(in the rows, 128 means zero)
runs of hidden systems
trace 1, Z (10 x 18)
[[159 121 132 129 161 130  65  80 112 141 148 185  96 161 124 137 146  90]
 [127 117 149 155 142 135 168 125 169  99 169 186 122  95 150 150  76 154]
 [123 138 108 153 127 135 167 206 169 132  68 116 160 146 113 107 130 145]
 [117 144 164  74 106  96 118 122  92 115  71  69 118 131 143 107 139 102]
 [122 107 109 107 114 154  84  90  86 184 192 118 116  95 139 108 137 139]
 [185 120  97 165 133 121 132  95 143 103 167 158 141 154 117 182 155 154]
 [ 74 144 152 167 155 120 173 145 169  98 122 144 134 121  81 148 105  79]
 [101 144 145 108 141 144 103 174 137 158  66 142 104 168 166  95  97 129]
 [179  99 138  84 105 112 137 122  83 118 113 119 135  73 175  92 130 157]
 [130 128  98 141  85 120 127 115 148 149 189  70 158 111  90 135 163 160]]
trace 2, L (10 x 18)
[[127 174 103 149 124 123 133 144 159 178 126 143 104 126  65  97 184 150]
 [106 147 144 117 177 118 138 174 101  80  80  83 121 149 148 175 111 124]
 [119  80 164 107 112 149  96 125 154 143 164 144 166 123 155  73  94  83]
 [161 133  87 135  74 128 145  75 111 141 131 142 114 142 152 153 141 197]
 [128 134 121 157 173  98 143 148 108 132 112 114 119  76  59 123 175  93]
 [ 86 162 157 105 148 139  83 157 166 116 140 102 102 180 146 148  93 128]
 [143  67 124 143 114 156 160 108 113 105 129 174 175 121 166 128  83 108]
 [160 160 124 113  79 101 137 104 150 167 126 146 115 124 106  78 186 165]
 [ 96 139 108 143 171 112 138 163  78 125  91  65 108 107 119 178 130 142]
 [127 102 159 107 152 149  63 136 158 113 169 131 146 153 123 108 110  59]]
trace 3, L (10 x 18)
[[148 169  84 136 169 145 141 167 119  87  90 114 109 160  89 176 157 136]
 [ 82 132 199  96 136 122 142 138 149  97 130 133 141 111 131  98  97  66]
 [116 112 113 131  91 162 127 114 124 181 140 145 159 170 189 122 112 181]
 [202 103 115 143 138  75 135 112  95 112 107 121 142  95 107 134 184 129]
 [ 77 159 136 126 133 112  87 147 159 145 141  80  69 107  89 130 111 125]
 [121 106 100 135 156 194 127 138 110  93 124 155 141 169 144 166  86  99]
 [155 139 178 103  95 110 166  91 161 120 142 188 144 112 136  76 150 124]
 [ 95 145 104 155 118 113 159 157 109 180 104  83 132 119 139 142 146 197]
 [161  98 130 118 166 109  71 153 108 103 107  85 151 151 110 136 148  64]
 [102 124 152 112  94 133 100  77 149 120 166 145  73 111 152 131  63 130]]
trace 4, H (10 x 18)
[[138  93 166 110 142 153 107 100 124 113 148 179 167 172 162 114 112  68]
 [129 113 152 142  72  87 157 111 163 156 137 135 125  85 162 100 106 187]
 [156 148  69 148 145 126 160 166 100 117  71 104 115 110  79 143 166 143]
 [107 143 154  98 154 132  67 132 144  98 152  93 115 159 102 143 123  63]
 [ 93 101 137 124 116 167 128 107 110 168 155 164 138 136 202 125  73 156]
 [184 130 116 137  94 107 178 106 137 130 123 165 152 102 104  96 182 153]
 [102 159 144 151 164  72 121 161 143 112 110  70  98 115  90 165 137 131]
 [110 100 105 127 160 188  82 159 112 139 107 140 135 173 145 129  88  81]
 [160 115 157  84  62 130 135  77 140 105 157 152 138 128 171 100 113 143]
 [106 150 110 150 124 106 181 136 105 163 131 104 117  62 105 126 157 184]]
trace 5, C (10 x 18)
[[187 140 133 103 133 109 130  78 102  86 142 165  78  87 116 132 151 132]
 [ 92 162 125 135 119 170 171 155 181 126 189 146 124 107 117 128 105 175]
 [110 138 144 135 136 131 161 149 135 115  80 125 191 195 127 128 150  86]
 [113  89 172 113 115  79  89 111 102 167 115  88 130  93 157  95 116 102]
 [164 111  68 153 146 143 101 140 101 157 116 137  91 128 152 154 115 192]
 [174 149 112 126 139 126 139 119 151  62 157 138 116 112  59 148 162 103]
 [ 50 162 155 101  90 162 144 111 159 126 159 122 119 144 130 122  89 117]
 [129 112 151 137 135 125 158 126 102 168  74 181 169 165 175  97 143 121]
 [160 101 159 136 150  55 108 158 132 132 135  79 134  77 145 126 142 159]
 [118 118  52 149 135 178  98 153 112 126 131  88 103 131  98 168 101 131]]
trace 6, S (10 x 18)
[[136 155 175 109 109  76 132 112 158  65 122  84 136 163 134 165 135 122]
 [ 79  86 135 138 149 154 116 143  91 178 111 145 120  93 166 102  74 114]
 [207 149 113 120 112 124 127 135 175 114 119 164 134 169 120 110 172 163]
 [ 95 127 115 127 118 115 154 111  79 115 140  69 104  52 105 152 119 129]
 [104 136 127 132 142 166  82 151 167 166 147 138 155 202 123 114 134 101]
 [157 124 159 118 130  95 174  87  93  71 100 154 127 122 170 161 120 131]
 [101 113 128 160 129 125 114 155 169 191 161 139 119  77 110  80 115 147]
 [173 140  86 127 123 132 122 151 130  75  79  88 131 183 115 173 143 138]
 [ 89 122 169  86 130 131 122  99  85 146 146 124 121  79 125  85 128  73]
 [130 147 112 143 122 154 121 133 165 149 154 163 129 187 167 151 119 196]]
trace 7, K (10 x 18)
[[174 145 145 121 114  74 108  88 119 143  90 138 129 182 139 127 185 134]
 [106 101 154 133 175 106 107 136  98 141 167 115 100  46 135 133 100 127]
 [166 109  66 150 123 179 120 166 163 103 125 139 143 166 119 144 106 141]
 [102 162 160 107  77 105 176  71 128  87 106 126 111 120 107 126 130  96]
 [ 82 141 141 131 168 144 107 173 120 212 122 140 129 134 139  83 138 136]
 [202 114 135 115 148 103 124 127 114  83 144 119 158 148 167 167 154 163]
 [ 92  90 119 163  87 121 126 104 149 134 164  99 130  71  89 127  90  95]
 [119 167  82 127 126 167 109 134 119 143  72 147  77 192 127 144 120 141]
 [157 130 182 106 160  94 165 118 106 100 113 168 138  89 128  97 161  96]
 [ 97 127 144 127 135 143 105 182 183 151 189  99 146 121 144 115 102 168]]
trace 8, S (10 x 18)
[[128 110 142 117  75 120 141  65  93 149  94 151 139 163 193 126 112 140]
 [138 146 111 167 161 105 126 113 123 180 137 181  80  94  97 123 160 154]
 [146 145 116 126 161 122 109 173 163  65 158  79 119 121  86 171 128 130]
 [ 89  93 147  97 100 165 132 130 117 110 114 107 167 135 148 104  77  65]
 [129 148 142 128  92 119 155 100 133 174  93 184 128 169 171  99 142 169]
 [154 142 108 159 179  93 140 140  97 141 133 125  98  74  98 155 172 169]
 [134 107 127 115 140 140  69 157 157 104 182  70 148 132  98 137 122  91]
 [108 105 139 106  80 155 137  84 112 101  96 145 136 169 170 134  74  90]
 [113 162 142 148 128 115 167 117 140 180 106 203  97 112 128  90 146 156]
 [152 149 109 144 175 103 138 189 137 109 136  83 126 107 104 165 164 182]]
trace 9, C (10 x 18)
[[153  83 134  92 113 125 136 114  59 114 122  85 181 107 158 122 144 107]
 [127 116  91 167  88 110  94  99 151 196 161 114 109 120 108 129 140 170]
 [122 169 120 146 187 124 144 113  99  92 114 151  86 151 103 195 146 118]
 [106 114 171 117 131 143 121 134 185 103 163 168 125  98 120  90  80  79]
 [133 131 126 105  87 139 162 150 127 116  68 116 152 171 192 125 101 172]
 [149 111 114 134 130 100 144 137  92 159 113 101 159  75  91  87 187 117]
 [110 150 118 125 152 129  59 135 132 158 174  86  93 158 127 164 132 157]
 [143  99 114 144 147 161 134  79  99  94 142 185 131 141 122 160 109  73]
 [123 146 172 131  73  87 152 109 201 113 129 147 107 114 137 106  99 151]
 [ 92 152 117 128 154 151 187 189  94 137  65 117 136 120 139 125 128 150]]
trace 10, R (10 x 18)
[[ 95 171 126 122 148 125  97 152 157 114 161  95  61 115 105 159 104 158]
 [109 109 144 135 146 174 163 120 124 101 133 179 175 173 154 144 103  89]
 [145 159 162 103  65  80 140 112 172 141 111 120 127 139 130  85 159 159]
 [114  92 109 148 161 122 140 153  55 158  94 100 135  89 164 146 112 151]
 [171 127 105 121 149 141  79 153 157 114 151 122 137 140  64 107 170  84]
 [100 131 140 112 103 135 116  75 121  97 159 123  77 118 157 172  65 138]
 [ 99 139 123 171 125 150 181 124 149 172 117 198 161 154 112 102 145 122]
 [161 162 163 102 145  69 134 160 134 100 100  88 114 131 152 141 155 182]
 [ 93  71 129 129 138 148 117 147  91 144 129  87 178 103 130 109 102  67]
 [188 129  82 116  86 144  71 108 156 131 136 139  96 160 116 117 136 149]]
trace 11, K (10 x 18)
[[177 126 125 174 164  92 117 140 147 152 107 177 135 172 141 143 162 161]
 [123 113 158 131 132  80 144 138 133  72 124  83 111  66 130 158  86 126]
 [114 107  81 124  99 190 108 173 143 148  95 114 144 154 118  91  96 106]
 [160 169 148  67  93 127 143  73 101 107 122 150 111 145 141 113 168 135]
 [ 91 126 144 151 174 127 134 142 123 185 191 140 142  74 107 107 153 130]
 [153 125 108 159 147 119 111 145 152  99 133 113 141 195 141 201 126 157]
 [106  91 152 149  94  94 149  87 118 109  83 124 124  94 122 124  87  69]
 [128 152 108 100 125 159  96 174 142 168  95 144  81 136 143  80 110 162]
 [173 140 130  84 142 140 175 130  85  80 148 125 163 108 128 128 179 136]
 [ 85 123 145 149 114 122 101 119 180 162 202 107 152 130  92 119 132 106]]
trace 12, Z (10 x 18)
[[125 112 130 160 129  99  79 165 176 147 100  91 145 195 140 147 114 134]
 [130 109 113 116 117 129 136 106  79  94  74 119  79  80 121 134  88  90]
 [148 163 123 103 105 139 106 133 176 163 177 149  99 114 107  75 155 170]
 [132 151 117 117 145 152 183 127  92  85 140 117 163 153 149 183 151 160]
 [101  96 163 149 143 117 114 135 147 156 139 131 185 136 103  89 138  52]
 [108 119 133 146 108 103  98 100 124 145  88 127  86 162 184 165  72 155]
 [173 115  97 138 153 123 140 155 113 127 120 146 100  43  90 101 143 136]
 [131 179 139  91 103 131 119 150 185  87 163  86 127 161 118 140 141 162]
 [ 90 121 109 113 133 189 162 110  61 132 115 139 160 138 122 129 134  76]
 [145 110 180 143 122  72  93  93 159 175 139 171 138 155 157  99 145 124]]
trace 13, H (10 x 18)
[[ 94 139 122 102  81 163 106  52 111 138 152 149  86 135 118 121 105  91]
 [116 170 162 113 155 128 177 120 110 149 141 194 107 101 154 111 150 172]
 [148 128 141 162 170 102 150 191 176 125 140 130 182 130  99 124 167 137]
 [116  93 122 159 105 100 102 132 145 114  88  71 150 176 139 168  90 104]
 [134 105 107  92  85 153  97  94  84 146  86 131  87 114 147  90  97 102]
 [158 173 127  83 137 145 132 126 123 112 179 147  81  88 122 115 157 178]
 [ 90 140 132 161 176 142 171 150 137 123 185 121 171 121  98 166 151 130]
 [103 113 146 172 112 104 123 106 161 149  93 148 159 202 132 139 119  86]
 [156 103 155 109 112  84 116 128 111 132  51 131 105 112 177  94 102 130]
 [176 131  86  95 132 152 104 177 133 112 149  96 101  77 104 104 136 164]]
trace 14, R (10 x 18)
[[142 142 123  89 169 153  50 134 107 149 172 126  81 117 124 116 144 129]
 [123 108 135 147 136 152 142  87 141 109 218 162 149 117 133 167 110 131]
 [104 152 135 182  87  88 170 116 191 130 104 133 135 166 109 150 127 150]
 [121 131 155 126 158  98 142 169 101 123  29 125 115 134 162 117 113 119]
 [153 112 132  73 134 161  97 171 118 133 141 111 145  94 126  57 140 106]
 [148 115  76 111  89 163 115  83 100 117 190 102 123 114 130 162 127 161]
 [ 91 149 114 186 131 110 145  73 126 151 134 154 116 155  79 171 155 104]
 [112 154 189 143 179  81 111 161 168 133 103 153  96 156 157 135 112 139]
 [142  86 162 108 130 140 157 175 149  99 127 134 183  96 163  86  96 119]
 [156 128  72 104  50 150 138 129 124 122 109  75 134 118 106 105 140 154]]

runs to name
trace 15 (2 x 18)
[[125 114 170 122 160  87  85 190 153 125  84  89 136 158 155 117 108 113]
 [187  96 120  77 109 148 106 130  88 122  99 139 121 109 182  89 111 144]]

S
trace 16 (2 x 18)
[[172  87 101  95 117 168 107  97  60 133 107 154 135 139 174 116 122 116]
 [149 152 136 109 130 109 132 100 118 138 192 132 101  61 101 113 175 158]]

L
trace 17 (2 x 18)
[[102 142 148 144 136 151 149 161 175 128  99 177 143 198 160 126  93 132]
 [155  94 168 106 124  83 152 145 103 102  80 100 168  97 147  96 139 100]]

C
trace 18 (2 x 18)
[[142  70 107 118 128 133  88 105  69 126 145  88 116  88 161 151  90 126]
 [141 135 102 128  94 169  99  89 167 142 145 183 111 163  91 100 131  94]]

S
trace 19 (2 x 18)
[[ 79 152 122 126  84 171 151 146 167 169 129 131 156 153 105  77 131 122]
 [135 136 150 114 139  94 139  96  63 145  77 130 132 164 178 146 161 140]]

Z
trace 20 (2 x 18)
[[156 114  83 159 176 131  81 140 114 143 151 113 129 129  73 156 169 107]
 [113 137 157 131 138 118  93  96 164  78 162 139  83 140 119 170  81  95]]

R
trace 21 (2 x 18)
[[132 156 149  85  59 114 121 123 185  90 132  88 107 136 128 108 108 145]
 [ 99 100  99 144 117 162 169 107  55 167  88 147 145 125 160 130 113 130]]

R
trace 22 (2 x 18)
[[142 104 172  95  95 106 122 109 148 116 164 127 118  66 161  90  93 142]
 [123 130  43 156  96 173 139 125 114 161 145 105 134 135  94 146 146 164]]

L
trace 23 (2 x 18)
[[169  98 100 102 133 165 118 117 102  57 158 114 121 101 133 163  96 115]
 [ 82 135 132 129  64 158 151  95 168 148 149 152 142 130  98  84 111  94]]

S
trace 24 (2 x 18)
[[122 151 206  89 148 106 138 112 137  86 150 140 155 163 167 139 133 111]
 [ 97  66 129 166 104 129 155 136 123 164 125 123 171  89 165 110  78 138]]

C
trace 25 (2 x 18)
[[121 104  84 152 102 127 143  90  76 176 117 116 137  85  85 111 163 108]
 [116 171 141 125 144 106  71 111 150 134 155 108  95 185 108 167 155 128]]

S
trace 26 (2 x 18)
[[106 167 141  96 153 144 146 156 130  69 162  71 143 131 100 162 148 115]
 [ 81  87 166 128 122 148 141 124 118 152 144 132 195 152 179 115  92  98]]

S
trace 27 (2 x 18)
[[184 143 128 137 168  80 128 141 123  97 108 142  76 101 135 160 138 182]
 [114 105 122 134 143 152 145 183 151  84 132  96 151  82  85 121  96  81]]

K
trace 28 (2 x 18)
[[ 91 138 152 127  70 103 112 123 178 186 138 106 121 130 138  84 117 158]
 [175 124  87 128 160 130 144 140  58 124  80 125 127 133 148 160 160 161]]

H
trace 29 (2 x 18)
[[165 142 117 103 112 137 178  93  74 107  97 149 159 151 143 134 176 138]
 [ 92 139 176 131 150  72 121 133 121 181 150  97 127  82 117 102 161 133]]

L
